Each row is where one point has got to under a steady rotation. How many steps took it there?
The counts run from 0 to 448.
73,67,107,63,97,93,111,100,69,66,103,102,95,100,118,89,101,142,87,92,99,69,122,113,98,100,119,83,76,68,119,48,89,104,95,70,136,115,131,132,73,88,101,75,91,133,108,66,88,101,72,102,63,91,68,82,74,100,155,86,94,112,127,123,98,115,65,107,98,130,143,90,119,58,124,85,95,86,75,126,111,124,131,90,130,99,122,109,121,87  24
87,80,156,51,89,78,122,95,80,63,99,95,79,88,149,91,114,107,84,124,82,83,112,118,106,85,123,94,86,64,103,73,86,106,100,84,115,95,114,118,88,84,90,72,122,115,68,77,124,101,72,126,62,122,80,87,82,140,151,105,103,94,118,112,45,101,82,85,109,106,129,85,96,79,100,98,116,130,106,130,111,119,144,106,141,124,94,99,129,95  389
98,116,145,72,64,114,131,113,82,48,74,111,86,107,115,56,128,119,91,99,56,100,151,108,100,106,109,85,79,63,105,79,118,128,107,99,89,100,107,76,74,93,93,67,102,112,76,74,108,129,81,76,76,114,105,93,68,119,139,123,114,125,150,90,79,86,74,119,97,120,120,76,76,110,86,131,96,97,114,128,95,91,105,110,105,133,103,115,113,90  201
87,128,123,70,79,97,121,104,64,61,98,112,52,107,118,82,90,116,94,103,82,72,115,120,107,73,143,77,82,64,105,82,91,127,105,83,112,96,127,124,77,92,102,72,119,118,97,66,105,103,73,129,67,102,100,58,104,121,167,109,119,92,114,111,73,110,100,119,105,114,124,78,95,71,103,96,94,112,88,116,105,138,121,83,132,139,77,91,111,83  143
58,83,100,60,60,110,116,118,75,64,100,111,93,100,91,81,115,125,105,76,72,94,108,106,76,111,88,103,67,57,113,38,113,138,92,104,131,101,113,124,81,78,140,71,82,142,115,87,90,96,87,84,101,87,89,69,46,120,130,124,113,106,134,111,110,111,71,92,76,132,130,112,124,79,95,121,66,88,97,119,80,94,98,79,95,128,114,121,99,83  342
71,84,126,80,92,81,126,113,66,54,112,107,94,99,119,74,102,112,94,86,99,83,130,113,104,86,100,61,82,84,109,47,93,127,100,93,119,97,136,122,77,80,107,68,91,122,120,66,93,99,76,126,49,85,70,81,77,111,160,101,100,113,130,116,122,93,81,97,95,147,135,96,105,71,113,92,103,79,89,128,115,96,127,76,111,135,105,96,113,87  403
95,87,129,66,48,105,130,106,74,64,78,121,82,85,128,54,117,117,103,105,82,81,129,132,121,85,148,93,88,77,115,82,105,117,113,92,100,106,108,79,69,106,86,75,102,108,84,69,113,104,69,102,67,141,72,87,78,117,158,104,87,110,120,80,64,99,70,116,101,129,112,99,90,94,102,127,106,102,102,140,112,116,124,119,138,117,99,113,137,91  37
85,134,112,79,66,130,118,99,83,45,91,103,70,110,96,78,105,133,103,85,55,83,129,107,98,116,135,93,70,62,100,84,118,148,108,86,105,119,118,93,85,98,106,62,102,128,80,74,115,121,79,73,86,111,110,54,76,139,151,135,129,102,131,91,67,89,86,129,92,100,122,78,80,99,99,142,80,109,107,123,87,109,115,116,119,115,101,124,116,91  204
86,83,171,56,66,85,119,110,99,47,93,112,94,91,130,76,126,98,84,110,59,102,128,99,100,104,86,92,64,57,104,50,107,124,89,99,97,75,124,97,83,71,90,77,102,105,70,75,116,110,81,108,84,107,87,93,64,128,131,117,108,125,154,107,78,96,75,91,89,119,127,80,90,115,73,103,106,115,121,133,103,88,125,100,113,142,98,107,112,106  103
77,121,125,85,85,97,117,90,85,46,82,93,79,98,110,87,103,139,108,88,74,70,113,91,118,108,140,105,63,57,107,74,122,133,94,75,127,107,122,117,66,84,100,70,98,117,105,62,110,116,69,93,77,95,110,38,80,122,149,111,135,98,126,111,90,93,87,138,85,105,128,82,84,84,83,113,82,103,91,109,105,126,112,104,137,116,87,114,96,104  367
104,114,134,73,56,117,117,97,83,58,91,125,64,112,113,69,116,117,92,100,53,81,159,105,107,88,135,115,68,63,108,91,113,139,95,83,99,114,109,84,65,89,81,64,116,112,61,65,114,123,75,87,73,131,103,82,81,122,142,115,108,116,127,92,67,94,74,108,103,110,120,80,89,103,98,117,102,108,106,122,107,121,121,113,115,133,88,108,107,97  200
61,62,112,78,72,100,101,102,89,61,107,108,114,97,108,80,126,133,93,75,82,94,132,88,91,118,87,110,68,64,108,37,122,125,90,88,127,113,114,120,58,67,109,65,79,129,113,64,100,105,93,72,90,86,75,75,37,112,112,113,98,117,138,105,114,95,48,95,72,129,126,114,112,89,89,122,73,87,86,121,91,96,122,102,100,115,105,118,100,102  217
68,60,122,41,60,91,102,94,97,72,125,115,98,89,119,99,117,121,93,96,82,79,116,101,88,109,118,124,73,49,113,58,95,136,94,82,153,106,116,117,66,70,103,71,101,124,67,95,130,91,87,88,91,117,97,60,59,134,121,107,94,109,98,106,70,115,66,60,91,94,114,124,111,91,93,110,85,118,108,122,96,114,143,101,109,142,84,109,113,108  222
76,78,91,61,46,122,125,106,77,71,86,135,98,87,107,61,108,136,103,88,83,78,135,133,107,105,142,102,76,70,121,74,109,128,115,86,120,117,89,80,56,109,112,72,87,119,83,72,112,92,79,77,83,128,77,78,49,113,130,104,77,114,109,73,92,105,60,101,84,134,113,121,114,96,103,130,78,90,86,134,97,114,120,120,111,119,105,105,127,89  189
80,98,149,51,58,106,135,115,97,53,88,100,86,80,125,69,129,110,114,100,57,117,84,106,94,108,88,115,70,46,102,41,113,134,103,110,100,76,114,104,98,93,114,72,101,119,95,91,119,92,85,89,103,119,84,90,68,148,126,128,119,109,138,87,73,104,77,97,87,113,125,96,100,95,78,137,90,122,129,118,75,86,107,99,123,146,103,119,119,97  357
70,64,97,54,71,98,107,99,81,65,125,97,98,99,106,101,107,133,95,81,79,82,119,93,73,113,97,127,71,45,104,38,105,129,86,77,153,117,124,146,69,61,113,57,90,141,97,95,102,95,91,84,90,83,89,53,59,124,127,113,103,103,119,122,86,115,57,78,91,117,136,119,120,75,103,109,70,102,92,103,80,109,122,88,90,133,95,104,108,100  343
89,105,110,73,85,123,135,103,60,54,76,96,86,110,98,58,109,131,97,87,68,90,130,105,78,94,93,62,88,66,107,53,109,116,103,86,97,118,123,109,96,90,115,52,108,137,116,63,88,114,78,86,68,93,93,100,84,121,163,118,115,116,153,116,91,93,66,122,106,143,148,79,93,71,112,125,90,86,95,126,90,92,116,98,107,97,134,116,120,81  175
105,86,123,62,64,94,119,94,75,79,109,120,69,88,141,61,119,103,103,112,96,77,143,129,123,67,150,106,91,75,109,77,91,110,102,90,114,117,117,103,66,80,74,77,100,118,62,73,122,100,92,105,72,137,76,82,78,128,146,91,75,101,96,94,54,112,65,80,109,126,114,110,99,82,105,109,107,109,93,124,109,119,142,112,116,134,82,95,124,107  416
83,64,151,64,71,78,121,108,86,58,106,100,104,61,137,55,129,102,123,99,90,115,97,101,104,92,105,103,85,63,107,32,110,107,103,101,110,78,122,122,90,78,104,80,97,115,107,76,104,85,92,92,95,108,58,74,66,136,117,107,102,104,120,97,75,98,56,97,81,134,130,115,105,72,68,123,101,113,104,123,81,79,127,97,121,131,99,112,118,109  384
80,122,144,59,55,102,124,120,78,53,89,124,51,104,133,79,113,110,103,104,58,91,101,109,100,79,113,112,69,46,100,73,109,139,102,100,97,78,115,102,81,81,111,76,116,104,78,82,106,105,71,107,89,113,106,73,78,145,141,128,129,112,132,100,64,101,101,114,98,107,123,73,92,91,86,109,88,130,110,117,88,113,106,94,118,157,76,100,102,97  360
87,84,118,46,67,110,126,82,105,59,112,103,92,90,116,82,123,117,99,97,74,98,136,107,96,106,117,121,89,59,106,68,98,124,114,81,124,129,129,107,82,84,75,69,110,130,64,95,135,104,101,70,90,128,103,65,66,141,142,112,106,91,112,92,49,91,54,69,101,94,121,99,93,96,102,130,96,121,122,117,87,100,142,118,118,113,100,115,130,103  70
82,92,112,72,46,105,120,111,69,69,106,145,79,108,91,78,107,116,89,79,98,55,157,134,116,91,145,88,73,75,116,81,108,148,107,90,118,114,103,97,51,83,104,72,96,120,80,72,105,94,85,100,68,109,93,68,67,111,147,104,76,117,101,96,109,102,76,97,104,142,109,111,109,92,105,102,86,79,87,128,115,123,120,103,93,145,85,99,112,89  185
79,85,97,46,49,123,126,92,87,76,106,124,87,92,116,77,115,123,112,97,74,85,120,125,94,93,129,129,92,52,116,57,93,126,109,77,128,133,104,106,68,89,95,69,93,142,73,96,125,95,106,70,91,134,84,64,58,129,127,109,84,92,101,85,53,113,51,79,98,105,118,124,111,88,112,136,71,112,94,119,91,107,129,121,105,115,94,113,124,101  192
95,94,141,73,89,108,124,89,90,41,86,88,97,109,112,75,124,118,80,105,58,104,149,87,82,114,85,91,76,64,104,60,113,119,96,78,103,116,128,92,85,77,78,54,98,135,82,69,105,127,80,72,73,102,101,98,70,127,143,126,117,123,149,119,82,80,68,106,106,112,140,82,89,97,89,133,106,102,116,131,97,94,121,111,109,107,129,124,122,98  202
78,101,99,73,56,107,105,103,79,61,113,120,78,107,99,100,96,123,103,68,85,67,131,111,92,110,137,103,64,58,108,76,107,167,99,95,145,112,124,122,51,74,105,68,106,121,89,88,100,87,88,98,84,97,118,31,68,132,147,120,118,105,96,98,95,104,96,97,91,114,101,112,112,95,96,108,72,99,87,112,98,119,112,93,94,154,77,108,104,87  86
88,51,143,45,61,85,115,109,87,79,109,114,86,92,140,90,123,107,81,111,63,85,122,103,90,106,91,118,72,55,107,43,92,122,83,94,112,92,107,108,75,67,102,68,100,114,70,93,111,103,84,105,88,110,72,98,55,124,124,96,98,127,134,112,59,118,67,63,100,111,129,106,114,95,88,98,95,116,112,125,105,99,131,92,111,143,96,101,114,104  225
84,107,142,69,82,89,113,100,88,44,120,90,73,99,120,103,107,119,90,103,69,83,117,94,89,108,111,96,65,55,102,66,92,141,92,83,131,102,148,135,84,71,86,65,119,127,78,98,110,112,78,119,86,93,100,53,91,143,163,113,143,99,118,130,74,95,88,97,107,104,136,78,92,87,88,95,95,126,113,112,102,111,136,86,124,138,85,105,101,98  237
85,139,125,79,78,108,130,97,76,45,79,103,67,91,127,55,112,130,126,92,83,76,103,109,125,74,146,100,78,61,102,75,124,122,107,91,111,105,118,127,83,86,96,72,110,123,114,61,113,109,74,96,71,117,106,50,99,132,146,117,131,85,126,94,68,93,85,141,97,109,132,86,79,65,83,129,98,99,84,100,83,126,103,97,135,117,84,106,107,96  14
60,98,115,81,79,101,119,121,69,57,71,109,85,108,118,81,110,135,92,86,84,80,99,93,100,109,96,81,61,65,112,49,121,128,93,97,104,87,120,125,75,84,128,69,94,121,129,59,87,105,60,98,78,84,87,82,62,110,139,109,118,113,156,120,106,113,86,132,75,129,141,84,103,72,93,103,79,101,91,115,94,118,88,83,125,122,102,108,102,82  243
70,114,126,50,52,106,120,116,88,59,87,116,79,81,126,75,116,122,122,104,64,105,87,106,109,113,135,122,69,55,105,66,117,138,112,93,108,95,98,101,86,95,108,75,108,113,81,80,123,93,78,85,104,132,101,65,75,143,123,127,117,100,129,86,56,101,82,110,84,96,110,104,100,107,81,136,78,129,112,126,86,106,115,112,129,136,88,113,116,105  356
86,70,127,51,72,87,131,106,76,68,116,110,95,80,132,55,123,94,118,92,94,104,119,124,106,65,93,103,96,69,109,33,98,104,108,98,130,98,127,128,75,70,107,83,95,121,110,74,100,75,101,109,89,110,57,88,78,122,131,92,82,98,120,97,85,106,56,71,94,147,121,124,113,48,100,117,99,96,88,117,85,83,124,86,103,124,101,96,119,103  31
60,117,108,76,81,109,134,114,63,51,78,96,79,94,102,62,99,136,121,82,88,89,96,115,97,87,127,66,81,70,106,57,105,124,113,95,116,100,129,119,89,100,125,74,96,125,131,58,92,95,67,91,77,101,95,62,87,121,160,125,121,93,128,104,99,100,90,143,89,135,128,93,95,65,108,121,84,89,83,119,87,110,103,91,130,112,108,113,125,80  273
